Each row is where one point has got to under a steady rotation. How many ticks took it there?
The counts run from 0 to 327.
[-18.1  29.6  24.5   9.8  11.9 -16.7  12.6  25.3  15.6   2.1   7.5  -8.9
  23.0 -71.3 -16.4 -16.3 -12.2  12.7 -17.6 -31.5  16.3  13.4  15.9  10.4
 -11.5  11.3  10.1  15.5 -17.9  29.7 -49.2 -26.6 -38.9 -17.6  27.3 -22.6
  37.8   2.5   2.3  -0.4 -18.6   1.3]  40
[ 61.6  -9.0  28.7 -20.1 -13.4  22.2 -15.0  25.0 -16.9  -6.2 -16.7   8.7
  18.3   3.0  -8.1 -22.2 -27.5  49.4   2.1 -29.9  21.6   3.4  -3.6  20.8
  -4.3  42.3  30.3 -16.7 -16.6   4.1 -20.5 -24.8 -19.6 -38.0  -5.6  12.5
 -12.1 -23.1   2.8 -13.6  -3.9   0.2]  251
[ 15.7  10.9   0.5  31.0  10.1   1.2  10.5 -18.8  27.0 -18.5 -11.4 -30.9
   2.3  26.7   4.8  20.5 -12.8   8.2 -20.2 -17.0  28.7 -28.1  -3.0  42.3
  -9.5   5.2  34.4   0.0  42.2  18.6  27.7  44.8  16.6  -5.8 -16.7  -5.9
 -33.6 -22.6  -8.0 -50.2  -7.4 -17.3]  48
[-27.9  13.0  -1.8  13.1  15.2 -43.8  -1.6 -11.3  -2.7  -6.8   6.6  11.5
 -19.0  45.1  -0.9  22.2 -23.1   1.3 -50.1 -19.1 -12.4  15.4  10.9 -36.7
 -14.9 -11.2 -10.1 -20.4  -7.2  29.3 -42.1   2.0   3.4  -2.3 -22.7 -33.3
   9.5  45.9  20.2 -10.9  37.3  -0.5]  243
[ -2.5  18.2   7.0  -4.9  -0.4 -31.8 -14.9   7.7  28.4 -22.9  16.3  12.1
 -14.9  45.7   9.8  27.1 -24.9  11.6 -37.1 -42.7 -16.2  -0.4  15.2  -3.2
 -27.7 -21.2  -6.5  -1.3   6.8  46.6 -17.0   4.1  21.8  -4.4 -16.0 -10.7
 -29.6  34.6  -0.1 -32.1  49.4  12.2]  241
[  4.9   1.3 -30.0 -15.6 -26.4 -20.6   7.0  20.5  -0.7  13.8  23.8  23.4
  54.7   9.2  16.6   4.0  -3.1  16.0   1.0  43.8 -40.9  24.3 -11.0  23.8
  17.3  43.0  -8.9  16.6 -27.3 -21.3  -5.6 -24.8 -11.1  -6.9 -10.1  24.2
   8.1   9.9 -49.5   5.6   3.8  -2.5]  157
[-22.5  48.7  -5.0  55.9  17.1  -3.8 -19.5 -18.3 -31.1   6.6  17.6   3.4
   7.2 -15.6   6.9 -56.3 -14.9  -2.0  -8.2  -5.2  38.0  22.8 -15.9   6.2
 -28.7  13.8   4.3 -35.6   0.5   6.5 -19.8 -17.6 -10.6  10.6 -20.6 -15.3
  -1.6 -24.2   7.9 -23.9 -10.1 -27.1]  11
[ 31.8 -13.1  42.8  41.2  21.9   0.6  13.1 -25.2 -37.9   9.1 -11.5  -8.5
 -16.4 -32.8 -22.3   7.8 -23.8  -7.8   6.0 -31.4   8.1  17.7   1.0   1.9
  25.2   4.3 -22.3  50.1  28.7  13.4  38.9   5.1  -0.5  31.0 -18.8  14.3
  -3.4   3.8  -8.6  39.2  -9.0   4.6]  319
[ 12.5 -23.3  22.6  11.9  -3.0  11.7 -11.6 -10.4 -30.9 -11.8  -5.8  -3.0
  33.7 -37.0 -31.6  -0.6 -34.8 -10.2   1.8 -44.9  49.8  45.8 -16.9  18.3
  15.3  50.4  -6.4  -0.7  17.6   3.8   0.8   0.8 -10.4  25.5  -9.9   1.8
   5.2   8.5 -10.9  15.3  12.5 -30.3]  286
[-12.0   7.5  40.8  46.2  33.3  -2.3  30.8 -10.9   3.4  11.9  -5.1  -5.9
 -25.9  -5.7   4.8   1.2 -15.2  12.3   1.0  -3.0  40.0  -9.5 -30.4  -0.5
   3.3  25.7   0.3  20.4  13.2 -25.8 -33.8   1.5 -23.4   4.2 -14.6 -19.9
  43.4 -35.8  19.8  34.1 -32.8 -36.8]  75
[ -9.1  12.3 -43.8  -1.8  -1.1 -15.8  10.9  25.1 -10.8 -10.4  15.8  28.8
  50.8  47.0   9.8   9.5 -11.0   7.4 -13.8  46.6 -16.6  29.2  -6.0  18.7
   4.4  42.1   4.9 -24.8 -31.5  10.4 -42.8 -11.2 -18.4  -0.2 -31.3  -9.9
   9.2  15.7 -34.1 -25.9  12.5 -11.8]  0
[-26.1  15.7  20.9  15.1  11.8 -30.1  26.0   4.9   2.8   8.3  -9.1 -15.7
  26.6 -46.6 -45.5  11.3  -2.4 -17.2 -30.0 -21.9  -4.3   7.7  40.9   8.7
 -11.2  20.6  25.8  21.3  -7.0  40.3 -25.1  -3.3 -12.9 -21.1  13.2 -30.3
  21.1  23.2 -13.2 -13.2 -26.5  19.4]  38
[-38.8  13.7 -36.0 -48.9  -9.7   4.5  -0.3 -26.4  18.9   8.2  18.9  13.1
   6.2   0.6  -4.6  14.3   0.3 -14.3 -24.0   2.6  11.2  22.8 -32.4 -43.2
  21.9 -47.9 -20.1   7.9 -29.6 -33.1   4.3  36.6   5.6  26.8   7.6  12.0
  14.0  30.0  11.6  12.4  -1.4   3.0]  119
[ 27.9  40.6  11.3  16.7  25.3  19.6  14.9   6.0 -11.8  -7.6  11.8  19.4
 -13.0 -29.8  10.6 -32.9 -19.6  27.9   4.3 -39.7  53.4  11.0 -15.7   7.7
   6.0 -11.6   0.3   4.2 -18.9  -3.2 -33.9 -10.4 -42.5   7.3  -8.0   4.2
  10.9 -29.0  29.1   4.2 -28.7 -25.6]  43
[ 26.8  10.5 -62.2  18.5 -15.0  11.4  13.6  16.7  -5.7  -9.5  10.9 -16.9
  24.2  32.0  29.3  14.6  28.8  -7.1  17.4  19.0 -19.1 -38.2  -1.3   5.4
  27.0 -33.8  24.0   0.2 -10.1 -14.5  31.2  19.6  -2.1   6.6  -9.2  35.3
 -35.8  24.5  -9.6  15.6 -15.6 -10.8]  173
[ 50.8  -4.7  22.4 -35.0 -18.3  31.5  -7.0  22.8  -0.6  -0.2 -29.6  -5.6
  32.7  -7.7  -9.9 -10.8 -12.6  40.5  -3.7 -22.1  19.3   2.6   7.3  17.8
  -7.5  33.0  39.3 -10.7 -33.2   8.5 -30.8 -14.8 -41.3 -48.8  -1.8   7.7
   3.2 -18.7   1.2 -14.1 -19.2   1.6]  250
[ 19.4   7.2  11.3  -2.9  18.4  16.3  -3.7   3.9 -49.9  19.5 -35.0   7.0
 -37.1   6.4   5.4 -11.1  11.1  -8.3 -16.3  -8.8  -1.2 -18.4  27.0 -48.1
   0.6 -31.0  21.5 -15.1 -41.1  13.5 -40.6  -6.0 -27.9 -12.0 -21.5  -2.2
  -3.8  14.4  41.6  12.2  -8.5  23.4]  214
[-10.9   6.3   2.4  -9.9  10.1 -33.4  -0.8 -23.0  18.9 -15.5  23.0  12.7
 -32.6  33.0  15.3  41.8 -28.9  10.1 -41.5 -40.4   3.6   6.1 -23.5 -23.2
   6.0 -42.6 -35.2  29.9  23.9   4.9  -0.3  17.1  23.8  18.0 -12.7  -5.2
   2.5  31.3  19.9   9.3  41.4  -0.7]  85
[ 20.9  -0.3  -2.8 -20.2 -16.2   2.0 -17.3  21.4  46.4 -31.2   1.7   0.6
   0.0  35.7   6.3  28.8  -6.7  11.0 -15.8 -41.8   1.2 -14.6  10.8  23.3
 -11.3 -31.5  26.8  -2.6  -2.3  41.2   7.5  21.2  15.8  -0.9 -11.8   8.0
 -59.6  17.7  -9.4 -42.0  29.2   9.4]  239
[ 35.9  25.7 -58.1  23.2 -13.8   9.9  24.0  18.4  10.1 -27.5  10.1 -21.6
  53.4  19.4   7.6  12.0  11.3   8.5   4.2 -16.4  15.7 -33.9  10.9  39.4
  12.2 -16.2  48.2 -13.1  -0.6  11.4  21.6  26.9  -3.2 -14.8   2.1  13.1
 -24.3  20.4 -13.9 -15.8 -26.1 -20.6]  16
[ -1.7  25.5   1.7 -21.6 -37.8   8.9 -29.3 -20.5   6.8  22.8  20.4  -6.7
  19.8 -58.0 -16.1 -36.5  -5.5  -7.3  -3.0 -34.4   9.4   9.2  -4.8  -1.4
 -15.9 -18.3   2.2  25.6  -3.0 -17.6  52.1  -2.0  16.8   4.3  39.7  32.3
 -21.6   6.3  -3.6   3.9 -11.5  19.1]  133
[-24.4  -4.7 -24.7   7.5   5.7 -39.0  -3.6  13.3  23.8 -27.3  22.2 -17.9
  30.0  -0.2  15.9  57.0  -7.4   3.6 -35.4 -38.2   6.1   3.1  -4.5  21.2
  -0.3  -2.5  -7.4  -2.5  24.6  28.8 -30.3   3.2 -12.8   7.0  12.0 -25.6
   9.9  40.4   3.4   1.0  42.8 -35.7]  52
[ 43.0 -10.2  14.1  20.9  -7.4  -1.0  15.0  -1.8 -46.4  15.5  -2.9  15.1
   2.5 -20.1 -19.9  -9.0  -5.5 -20.5  16.5  -4.8 -28.5  21.0  26.4  -7.9
  38.5  -1.7  -9.8  43.2 -26.8   6.7  22.5 -11.5 -20.5  20.3 -26.2  34.8
 -17.1  24.0 -21.8  40.7  -8.4  17.9]  161
[-15.4  12.5 -25.2  53.1  -0.7 -12.3  12.7 -19.3 -18.4  15.7  10.9 -12.8
  -1.3  38.3  28.0  -6.1  -6.1   1.3   8.9  35.9  -9.3 -23.8 -31.8 -17.1
  11.5   2.1  -9.7   7.6  21.6 -44.5  21.7   1.5  22.2   5.7 -17.3   5.1
  20.9   3.6  12.1  49.3 -25.9 -29.2]  139
[ 33.3  -4.4  21.3  23.6   4.9   4.7  -0.2 -11.3 -42.5 -27.7  -0.4  34.8
  -4.9  28.3 -29.9 -16.5 -32.0   7.8  -7.8 -53.5  40.9   7.7  -8.5   9.5
  -4.9  45.9  10.5 -10.9  18.6   9.6  11.9  -4.2  21.1  -4.7 -27.8   2.9
 -34.8  -9.1   6.4  -7.7  29.5 -11.3]  254
[ 32.6 -17.2  30.0  21.2  24.0  40.3  26.4  21.3  13.5 -20.1 -41.3 -14.9
 -25.8  37.5   2.9  29.3 -20.3   5.3  22.5 -13.1  29.2 -26.1 -16.3   2.5
  10.8   2.5  18.2  -6.7   6.8  12.2 -14.6  34.4   4.6  19.0 -48.8  -4.8
  -6.7 -20.3  19.2  24.8 -23.2  -9.9]  267
[ 30.3  22.4 -34.6 -40.9  11.1   7.5   2.2  30.7 -22.2 -23.6  15.8  44.6
  13.0  45.9   8.6   0.8 -12.2  38.4 -16.4 -13.3   9.7  -3.8 -12.3  31.0
  -4.1  24.4   2.1  -9.2 -19.4  13.2 -25.2  -7.0  21.4 -12.3 -22.1   9.3
 -18.1 -22.8  -2.1 -43.0  25.7   3.5]  31
[ 27.7   5.5  19.7 -31.9  25.3  26.7   0.7   6.0 -11.0  15.8 -54.1 -25.2
 -28.9  -1.4   7.0  20.2  -5.0  22.5 -27.0 -15.9  14.0 -37.5   2.1 -21.8
  11.4 -31.5  23.7  -3.3 -21.6  16.5 -25.7  13.2 -17.2 -22.9  -6.1  -6.7
  20.4 -16.5  45.3   0.7 -26.5  26.3]  58
[-12.7 -30.4 -12.4  25.7 -16.6   6.8  11.4  17.1  17.8  25.3 -18.5 -54.6
  34.8   8.1  16.6  39.8  16.7 -28.6  27.3  44.6 -23.3 -30.9  -6.5  16.8
  16.6  23.4  14.7   3.1   9.9 -13.4  23.7  19.8  -0.5  13.5   0.4   8.5
   5.6  12.5 -16.2  50.3 -29.6  -9.7]  142
[ 15.4 -41.6  10.6 -51.1  -6.3  35.2   2.2  38.5  17.2   0.9 -38.3 -39.0
  29.8 -20.1 -11.3  58.2  -0.9   0.9  12.5 -14.0   7.8  -9.7  -6.5  27.7
  26.6   3.4  12.8  10.9   3.3  20.6  -2.2  28.5   5.6  26.2   0.8  12.3
   3.8   8.6   3.0  30.0  -6.5  11.3]  301
[-35.7  -8.7   9.0 -19.7   6.3  -6.2   7.2 -34.4  16.5  30.0 -42.2 -41.3
   0.8   6.1  -5.0  39.2  -4.0  -0.9 -50.6  21.1  -7.3  -9.9 -20.7 -38.9
  11.6 -14.6   7.3   7.3  -6.1 -17.8 -20.1  29.0 -11.8 -19.3  -2.6 -26.1
  50.3  28.0  16.1   6.9 -24.3   1.3]  89
[ -0.6 -12.5  22.6  -7.9  -0.4   6.1  -2.2 -49.8 -24.1   7.5  -9.4   5.3
  -8.8  -2.5 -45.0  -0.5 -18.9 -17.3 -27.1 -38.4  17.8   2.4  -7.6 -19.1
   3.6  15.6  -0.1  36.4  21.3  -9.2  65.5  25.8  51.3  -4.4  -0.6   9.7
 -30.2   3.7  -1.3   0.0  12.5   8.9]  99
[ 18.0  -5.8 -28.7  -1.8  -2.1  -4.5  31.8  24.5 -31.5 -22.7  -2.8  27.9
  40.1  20.9 -22.9  17.3  -0.4 -21.3  -0.3  12.2 -11.2  34.3  20.4   8.6
  33.5  22.3   9.2  -2.1 -42.1  27.1 -30.6  -3.1 -30.4   8.7 -29.6   7.8
  -2.2  44.7 -26.4   7.6   4.0   0.5]  2
[  3.2   3.0 -12.2   9.3  -7.3   5.4  37.4  10.7  12.8  -3.3  16.4   6.2
   2.9   7.5  14.0   6.7  -7.2  22.8  21.4  -5.8  27.3 -14.4 -32.7 -17.3
  27.8   5.9  -6.6  24.2  -3.2 -52.3  -2.8  -6.7 -19.0  -2.1  15.8  13.8
  45.4  -0.8  19.3  73.2 -35.6 -32.5]  107
[ 10.5 -36.4   0.9 -31.4  -5.1  34.7  16.0  29.9  11.9   2.3 -37.0 -42.5
  36.7 -10.8  -6.1  64.4   4.1  -5.0  17.6   4.1  11.8 -13.1 -16.5  23.4
  31.2   7.7   9.7   3.8   2.2   9.0  -3.5  34.5   0.9  18.1  -6.4  -3.4
  23.3  10.3   2.5  36.3 -20.5  -2.7]  300
[ 26.7  -0.2  -5.2 -18.6 -14.0  33.7  -3.8  20.8  40.4 -28.3  -8.1  -1.0
  16.0  22.7   3.9  27.8   7.3 -10.1   8.7 -20.5  34.4 -16.7   0.4  29.0
   1.1 -18.0  42.7 -24.9 -17.3  19.7   1.0  45.6 -15.1  20.0 -15.8  17.6
 -58.2  -3.7  -7.5 -34.4   1.6 -13.2]  237
[-38.4  28.6 -20.1 -27.2  -1.9   3.9  -7.7 -25.2   2.2  42.1  -4.7   1.5
   1.8  22.5   4.7 -19.6   8.5 -13.3 -26.5  66.2 -27.0  -0.8 -16.4 -21.0
 -11.7  -4.9   4.6   4.7 -29.5 -17.8  13.9  29.5  40.7   1.1 -15.2   2.6
  -3.4 -13.8 -13.1 -32.9 -26.6  27.5]  153
